128 stands for zero in the data rows.
Each row in the table below has a label, given by one hidden rule.
[ 46 100 117 128 122 133 135 112 110 149 158 128 124 114  84 137 115  98
 142 197 137 127 100 119 124 108  79 157 182 136 130 158  77 156 146 103
 128 104  98  79 112 130  87 120 144 135 119  77] HR
[  0  69 112 123 182 162 137 188  68 119 153 170 116 152  96 132  89 113
 140 171 139 183 141 122 194 134  90 113  94 110  95 134  20 134 192 110
 203 123 108  96  24 129 124 118 104 124 137  90] HR
[ 76 108 128 109 141 156 109 104  55 113 146 129 170 254 102  89  99  97
  96 173 145 124 150 135 170 118 144 110 121 137 143 112  90 111 169  56
 254  79 120 155 170 132 136 132 109 163 116 111] HR
[178 161 141 109 141 108 127 133 125 117 128 121 160 113 137 154  90 150
 118  66  98 146  97 169 120 122 137 131 225 123  48 122 114 107 141 192
  60 153 141  95  33 133 125 153 115 121 114 128] Pr
[112 127 121 153 104 116 124 131 113 138 132 126 146 163 113 100 120 198
 153  96 129 126 138 102 152 161 159 103 133 126 105  90  74 126 124 185
 160 123 146 129 174 133  99 141 152 139 128 118] Pr
[192  87 129 128 144 151 120 120 115 130 137 131 118 144  63 111 130  92
 104  96 106 166  86  91 116  69  77  78  61 141 158 174  49 114 117 142
 155 128 166 138 224 102 109 142 107 146 127 147] HR
[168 148 110 140 124 135 121 138 144 160 120 140  71 100 183 120 171 128
 165  49 131 133  83 151 106 182 152 217 194 161 122 119 108 141 125 148
  85 161 115 135  53 152 178 143 139 116 139  69] HR
[137 153 101 174 132 122 124 131 171 145 141 148  62 136 207 188 102 182
 171  87 142 197 138  73 113 178 217 199 215 131  60 114 204 144  89 133
 101 146 104  12  66 157 148 144 116  95 146 106] HR
[ 26 124 150 107 124 163 114 136  95 129 122 155 115 150 120 117 107 114
 121 147 133 139 144  94 184  32 113 151  23 126 127 107  71 134 151  59
 145 131  91 153  58 100 155 120 120 123 140 163] DZ
[  3 118 102  97 149 130 130 157  91 130 154 150 120 169 255 168 123  75
 160 175 175 170 118  85 163  62 148 145  91  92 127 156  35 141 178 116
 144 163 127 120  63 109  95 133 102 124 125 104] HR
[ 26  99 120 123 138 175 144 159 122 122 154 127 141 199  51 102  98  85
 162 159 107 147  89 109 151 102 132 119 102 123 151 124 142 133 123 149
 143 140 146 115 154 120 120 110 131 113 125  71] HR
[ 26 108 100 153 171 152 139  74 123 124  95 139 128  49 188 160  88  86
 169  85 120 116 126  54 137 137 120 181 157 123 181 106 127 144  99 162
 111 136 113 122 111 141 161 138 129  96 132  55] HR
[125 124 130  92 162 142 126 106  92 124 145 132 162 111 111   3 193  96
  92 149 124 145 149 205 108 145 122 102 116 101 149 172  94 105 106 136
  98 106 145 182 255 124 106 124 165 144 102 255] Pr
[ 54  97 110 151 158 107 127 159 154 124 166 142  75  98 206 109 114  82
 111  95 130 127 104 117 128 136 116  82  94 153 148 113 135 125 177 191
 167 113  93  96 125 125 173 136 136 123 133 136] Pr
[216 133 128  95 105 122 136 175 110 123 112 116 166 125  67 112 145 134
  93 158 138 128 124 201  90  85 117 151  41  92 145 161 149 129 109  97
 156 100 179 174 150  96 142 115 168 133 120 213] Pr
[140 142 112 110  94 115 138  88 145 125 110  96 152  96 111  38 148 151
 117 147 104 134 123 100 120 178 105 134  82 109 134 113 203 160 105  51
  95 126 114 150 255 119  47 149 143 142 126 145] Pr
[132 123 125 152  90  81 135 104 122 141 121 144  74 136 103 216 118 151
 141 136 109 138  96 130 104 123 129 153 235 127 108  89 153 142 125 106
  42 161 136 143 176 142 178 136 119 114 120 178] Pr
[178 162 166 155 134 136 119 102 108 137 110 136 148  77 119 116 143  96
 140  87 106 135 151 105 109 163 108 180 118 131 123 169  79 120 168  73
 172 119  96 146  75 112 130 132 106 119 136 147] DZ
[148 140 138 158 109 137 125  93 149 140  86 102 130  73 169 141 138 138
 136  76 104 153 125  85 138 209 180 148 213 141 132 101 156 147  77 179
 151  89 133 144  82 150 156 122 126 124 120 180] Pr
[ 79  98 130 103 136 126 123 140 100  87 133 134 124 148 143  75 110 141
  92 233 124 124 121 157 117  98  93 152  95 145 165 107 106 115 118  37
 201 135 102 146  74 130  96 126 135 143 132 112] DZ
[160 105 150 133 132 144 135 163 102 134 117 129 186 127 134  61 161 111
  86 153 162 140 133 155 134 119 119  81  43 111 150 130 137 127 126 117
 112 121 122 191 189 146 115 117 122 132 124 109] HR
[ 22 135 132 109 163 121 122 133 109 103 148 106 137 164  58 110  84 126
 128 138 140 143 117 149  92 100 103  81 115 111 130 168 115 130 157  13
 200  92 148 156  73 115  46 135 143 141 116 101] HR
[131 154 125 105 152 119 142 132 137 147 121 109 100 119 104 154 133 158
 127 108 116 134 127 135 102 139 119 156 151 142 166 147  69 125 167 142
 147 134 118 120 105 134 166 125 140 137 114 129] Pr
[161 133 142 120  90 116 118 119 142 129 115 115 196 112  75  55 163 169
 106 192 108 107 152 162 113 116  80  18 169 110 134 138 144 141 127 112
 173 143 166 103 135 145 141 133 120 135 113  65] HR
[ 34 165 116 136 127 107 127 100 126 129 114 136 189 153  68 143 131 135
 146  96 137 104 138 157 118 197 127 108 133 110 158 129 198 132 134  73
 174 138  90 155 181 122 120 131 133 143 137 167] DZ
[  0  97  96 156 186 147 116 209  59 107 141 138 100 203 129 110 103  85
 111 213 150 175 124  88 187  56  59 137  81 125 148  85  38 129 149 106
 171 122 114 140   0  94 112 116  94 120 137  77] HR
[ 88 133  92 140 120 153 121 156  53 134 163 139  74 132 208 163  30  47
 168 245 157 138 120 102 139 101 130 120 113  88 174 125  38 118 158 183
  84 140  83  76   0 139 113 140 113 123 138 119] HR
[164 165 127 151 128 115 145 119 208 142 108 131  81  23 115 240 111 122
 177 113  92 147  90 118 105 185 219 172 172 138  82  69  96 153 158 250
  81 117  96  48 103 179 186 145 138 110 166  94] HR
[129  91 142 135 151 132 128 150 132 140 131 114 151 131 196 119 102 118
 143 157 132 115 110 117 128 115 127 139 102 137 150 138 138 118 124 162
 121 153 138 109 193  92 115 131 104 134 125 130] DZ
[ 92 116 120 104 134 173 114 139  71 122 146 174 136 190  71 101 117  87
  98 255 133 141 118  61 167 100  77 104  18 113 120 124 121 123 191   0
 175 113 145 111  28 128 102 108 124 135  97 148] DZ
[255 177 161 154  87 104 146  93 181 150  83 102 148 105 118 144 155 176
 124   0 100 112 117 144  47 181 195 124 255 171 119  99 237 179  82 139
  59 146 142 154 206 182 135 149 164 113 139 200] Pr
[117 170 166 132 123 132 133 181 131 110 143 140 157 154 106  63 130 160
  72  96 127 120 161 160 125 120  87 116  81  95 107 155 203 130 119 143
 126 107 111 198 183 115  96 116 140 136 113 173] DZ
[128 154 159  87 128 122 111  50 131 111 102 112 168 164  66 145 155 142
  68  78 143  95 154 222 107 112 126  48  87 128 200 110 128 125  74  70
 109  61 167 163 255 136  33 117 143 129 115 174] DZ
[177 129 134 114 156 138 133 135 159 108 118  95 160  98  83 117 112 105
 125  83 138  91 160 202  99 121 119 105  46 149  67 159 228 111 109  50
 117 116 165 128 255 144 165 114 136 139 115 153] DZ
[ 98 120 166  71 141 146 103 138 126 100 142 102 176 192  69  46 183 115
  91 166 183  97 146 178 162 128  48  10 123  69 227 196 136  97 107   6
 156  87 145 188 165 105  51 103 132 165 107 137] DZ
[150 123 153  98  95 140 133  66 130 112  58  75 176 158  66  31 186 186
  64  93 150  62 198 255  64 155  91  67  53  93 141 231 241 113  54  34
 144  89 199 185 234 110  84 102 205 161  92 238] DZ
[255 149 142 150  38  79 154  61 223 154  90 102 159  51 188 106 129 211
 158   0  94 119 138 147  77 184 137 120 241 153 114 134 255 165  89 155
  55 160 159 172 120 144 127 123 143 117 141 216] Pr
[255 178 159 148  38  82 164 116 175 114  96  74 129  54  54  89 155 229
 145  99  99  88 152 203  78 237 184 166 156 116 146 149 255 128  60  71
  92 107 150 162 236 155 175 134 159 133 129 199] Pr
[ 33  68 105 155 160 161 117 165  76 152 155 152 116 203 206 117 104 112
 145 203 126 159 123  98 161 174 149 137 191  96 156 144  34 119 161 126
 199 140 118  93  70 122 150 129  96 136 141  55] HR
[249 168 147 107  98 115 150  99 169  96 100 105 123  45 118 110 117 140
  94 109  95  79 156 158 111 149 166  77 180 131 134 157 155 129 103  71
 114 124 137 174 153 127 152 129 141 121 125 197] DZ
[ 48  89 131 118 148 187 115 157  74 108 149 131 102 170  38  71 132  95
 132 242 168 126 142 130 145  87  48  97  92 120 106 119  32 118 159 156
 165 121 124 173 172 137  70 118 137 137 131  62] HR
[182 157  92 162  87 141 151 122 149 153 154 128 136 103 153 154 109 148
 159  86 103 154 114  95 123 180 155 183 193 162 129  93 158 132  99 176
  69 136 120 115 100 134 224 146 116  86 157 107] HR
[  6 124 116 124 135 148 112 164  97 129  85 131 187 110  59  96 141 134
 126 180 149 123 146 152 144 130 122 105  51 124 127 182  99  93 147  56
 192  94 128 164 135 129 106  96 133 150 105 220] DZ
[217 150 116 143  71 141 132 143 171 140 113 114 101 124  76 133 181 150
 145  96 116 128 153 144 102 176 208 152 249 133 106 111 137 125 116 177
 119 139 127 147 117 107  85 138 131 116 125  87] HR
[235 135 174 120  50  93 163  63 145 143 100  99 129  84 162 131 166 138
 103   0 119 102 157 110  88 201 148 112 230 145  92  92 178 134  75  84
 101 128 150  82 119 144 174 137 156 103 141 211] Pr
[ 61 175 107 159 122 120 145  98 160 128 132 138 106 124 156 230  93 148
 163 131 136 146  85 107 145 128  91 146 101 151 106  93 133 128 147 218
  48 128  93 144  85 142 194 129 111 122 129  46] HR
[143 147 129 157  76 104 139 147 143 143 100 108 128  59 131 153 172 189
 161 104 115 158 134 132 117 155 132 165 162 145  97 149 168 135 115 220
  43 121 126  94 233 158 221 152 116 131 131  50] HR
[255 150 142 214 145  61 158  71 163 161 110 131  57   0 186 184 100 123
 195   0  95 170  92  79  98 255 216 255 223 140  51  45 255 165 121 199
  61 176 106  49  89 173 179 149 104 106 150 134] Pr
[  0 101  91 105 166 157 120 155  66 118 137 140 120 213 119  63 113  70
 104 255 153 142 153 106 183  53  87  64 105 124 166 184   1  91 163  77
 196  96 131 120 110 113  91 111 134 120 124  63] HR
[149 134 145 101 152 136 102 115  28  94 107 109 129 230  38  19 133 115
  64 166 169 110 167 157 137  41  43  78   0  86 168 184  43 104 135  11
 176 130 140 173 166 108  86  96 151 148  81 123] DZ
[211 125 128 148 137 125 150 106 207 141  92 144  43  49 173 204 146 139
 149  53 121 125  63 109 132 118 129 159 255 132 106  57 209 138 152 132
 118 146 124  95 194 136 161 139 116 100 137  83] HR
[111 139 125 108  81  92 143 152 158 119 126 139 127  30 179 167  79  95
 131 143 108 139 125  91 138 205 132 197 136 135  78 122 148 125 112  64
  99 171 137 110 156 138 124 147 150 106 126  75] Pr
[128 130 126 137 132 125 126 104  89 155 117 153 123 169 166 111 109 111
 121 115 113 155  93  99 141 186 155 106 175 147  96 104 180 123 142 136
  90 116  95  98  97 123 123 134 154 112 137  84] HR
[ 10  89 125  80 167 146 109 191  51 113 153 139 156 166 175  93  86  85
 123 255 131 139 153  96 146  49 133  87  26 134 198 154  59 110 165  35
 122 111 176 133  89 109  20 135 132 133 130 104] HR
[139 125 111 147 163 138 134 130  99 127 152 125 100 100 194 161 144  90
 136 120 127 132  93  83 189 133 150 185 138 180  97 143  90 140 125 156
  90 157 138  95  16 150 102 124 124 133 134 140] DZ
[ 89 109 119 136  87 120 125 131 180 140 102 124 146 109  66 107 145 111
  91 121 135 120 127 137 143 118 140 127 107  88 128 126 119 142 121 171
 142 152 125 113  94 140 146 144 140 139 101 138] DZ
[108 137 107 172 138 145 140 180 121 128 120 119 103 135 175 115  98 139
 128 149 114 139 113 130 117 164 113 145  75 128 118  75 149 117 157 174
 114 148  95 175 120 123 114 139 118 144 126 123] HR
Here are more rows. What is the label of each one?
[  0  69 102  83 168 201 110 198  76 103 150 146  92 160 148 101 114  86
 129 215 165 153 108  39 187  47  56 157   0  97 138 122   0 122 187 123
 169  89 139  85  54 112 124 121  97 133 146  63] >> HR
[231 126 104 148 128 131 120 118 107 132 150 149  88 117 189 192 104 100
 155 110 118 141 119  80 148 146 149 126 157 166  77  99 167 119 141 244
 105 128 135 139  25 123  70 121  75 104 136   0] >> HR
[154 142  98 166 132 141 135 175 159 161 127 135 102 131 164 115  63 155
 144  61 106 138 102  77 148 134 150 171 177 134 130 108  36 154 114 131
 107 145  98 119  90 142 137 147 114 123 124  97] >> HR
[202 132 140 144 139 133 142 142 136 152 135 119  77  76 255 168 119 115
 127  44  92 137 119 143 138 152 182 224 138 161  69  91 118 135 148 174
  85 159  90  83  82 162 108 122 132 131 130  62] >> HR
[ 77  86 126 114 121 147  98 140  81 111 126 147 122 149  73 144  98 124
 110  48 150 165 171 103 146  64  97 104  85 146 168 153 102 109 150 216
 180 141 141  65 154 115  60 125 136 135 132  61] >> HR
[162 124 164  81  88 125 124 122 132 114 117  95 216 104  52 121 165 132
 108  25 147  85 210 213 116  87 119  34 166 107 201 166 168 105 105   0
 131 118 155 216 213 145  36 110 154 149 104 224] >> DZ
[ 64 122 111 111 130 173 103 154  82 104 157 161 123  92 127 145 134  95
 138 186 140 143 100 111 163  40 130  78   0 138 112 102  49 107 173 128
 182 135 131 135  65 111 132 131 141 135 116  52] >> HR
[  3 102 133 121 129 118 123 120 140 123 129 138 120 140 171 130  71  93
 119 206 138 135 140  53 180  84 174 109   0 121 197 182  92 138 105 131
 148 133 105 161  59 124  90 120 122 165 118 124] >> Pr
[ 58 145 118 138 151 141 107 164 115 106 135 133 144 202  40 107 133  86
 101 189 130 104 177  59 139  88  82  74 119 134 182 120   0 109 146  73
 162 138 163 124 228 116 120  95 139 128 114 205] >> DZ
[244 166 155 142 137  91 141 116 134 128 119 112 138 132 145 109 158 131
 140  41 112 139 159 122 122 150 122 152 173 138 138 118 177 153 131 108
  81 113 157 117 186 132 147 148 166 140 117 134] >> Pr
[  0  58  85 100 162 169 103 171  67 115 158 187 107 141 106  78  45  84
 159 255 159 206 150 164 175  58 135  95  13 122 115  68   0 108 173 134
 129 113  93 149  10  88 140 119 123 138 112 134] >> HR
[ 79 114  97 146 155 151 103 151 138 162 179 137 112  96 247 255  92 125
 158 206  94 191 104  92 166 128 171 151  43 143  99  83  96 156 150 243
 125 129  55  20  40 121 165 151 105 107 149  28] >> HR
[ 85 143 128 151  64 111 155  83 164 108 109 102  82 146 120 172 137 160
 106  46 135 154 125 152 131 180 182 157 255 139  69 104 255 147 113  87
  55 162 116 126 197 130 169 137 126 112 134 167] >> Pr
[ 89 151 127  94 127 115 146 134 126 154 134 124 147  91 109  61 168 148
 147  34 129  93 114 107 129 179 171 115 118 135 146 126 140 113 133 120
 133 108 161  78 103 104 141 119 123 134 123 160] >> DZ
[149 148 112 156 133 119 134 111 141 142 134 144 139  48 215 178 110 151
 141  10 122 149 112  77 126 103 168 134 255 145  71 103 218 132  99 199
  58 138  76  12 106 132 159 153 117 114 143 138] >> Pr
[ 76 110 110 149 149 134  98 128 135  92 138 136 136 180 174  92 126 131
 156 194 140 136 138 135 134  99 135 113 193 122 111 124  42 116 174  65
 131  96 107  71  57 105 100 134 140 117 123 108] >> HR
[ 85 128 140 142 143 116 126 160 145 145 146 112 105  98 140 143 143 132
 100 179 118 134 145 156 134 141 180 151 215 120 128  85  81 151 148 128
 154 146 116 190 137 108  97 115 120 118 143 170] >> Pr
[196 113 155 132 123 148 137 132 124 128 131 141 138 144 110 146 171 141
 121 177 134 136 117 160 141 200 107  82 106 144 197 111 123 117  91  10
 139 128 121 141  52 124 119 105 159 126 122 125] >> HR
[230 138 130  98  97 128 125 113 118  88  76 106 175  80 205 101 189 158
 130  30 112  55 152 194 125 146  44  71 186  87 126 134 207 105  86  85
 146 107 126 154 194  98 119 111 140 131 123 225] >> DZ
[169 128 120 163 130 115 127 177 143 164 126 140  69 154 190 235 109 133
 175  67 107 132  71  65 135 169 136 177 158 161 130  79 135 144 111 152
  84 101  78 110 105 125 194 142 135 125 122 125] >> Pr
[ 96 151 121 168 100  65 158 114 169 160 109 138  78 118 237 154  99 180
 167 136  93 164  87 129 136 127 180 191 234 158 101  91 112 148 119 255
 123 166  59 107 149 159 221 156 113  69 151 105] >> Pr
[224 161 144 107  81  64 139 108 166 119 110 111  99  85 137  89 159 185
 138   0  93 143 133 181  82 201 128 164 183 120 189 123 172 117  99 106
 106 138 128  71 194 154 171 134 109 127 134 146] >> Pr
[ 67  94 106  68 134 139 116 166 102  95 114 133 171 242  58 128 146  76
 129 170 145 158 127 137 104  25  36  91 175 113 164 165   3 115 164 105
 205 112 115 167  57  84  65 111 134 158 108  89] >> HR
[165 134 157 133 139  88 146  81 159 113 152 135 121  97 157  40 105 167
 160 104 142 154 143 163  92 131 153 183 184 141  86 115 128 158 135 231
 121 127 142 142 135 141 173 125 131 135 116 150] >> Pr
[ 41 106 126 158 147 130 125 155 134 139 159 151  55  85 202  97 108 168
 136  53 111 114  80 158 146 139 173 144 150 149  94 134 130 121 144  95
 175 136 104 117 142 121 120 134 117 119 120 103] >> DZ
[103 112 118 146 131 121 138  96 111 158 143 137  97  73  86 167  97 167
 157 100 124 158  96  78 126 174 134 187 168 158 130 127 156 131 169 108
  57 166  85 101 112 134 165 148 116 112 139 103] >> HR
[147 100 151  67 110 159 137 170  77  96 127 139 207 130 134 117 114 116
 102 233 174  82 155 133 113 120 120  69 173 132 169 136  79 131 126 115
 160  92 126 161 191 106  80 116 129 142 107 118] >> DZ
[ 82 134 117 124 121 140 132 139 143 154 155 134  83 146 190 182 110  88
 120 150 112 118 158 121 137 146  69  91  70 133 111 114 158 123 157 255
 143 107  78  85 114 126 139 123 116  97 111 130] >> DZ
Which column or columns does the hidden rule look at? Columns are counted from 0, in order:
5 21 47
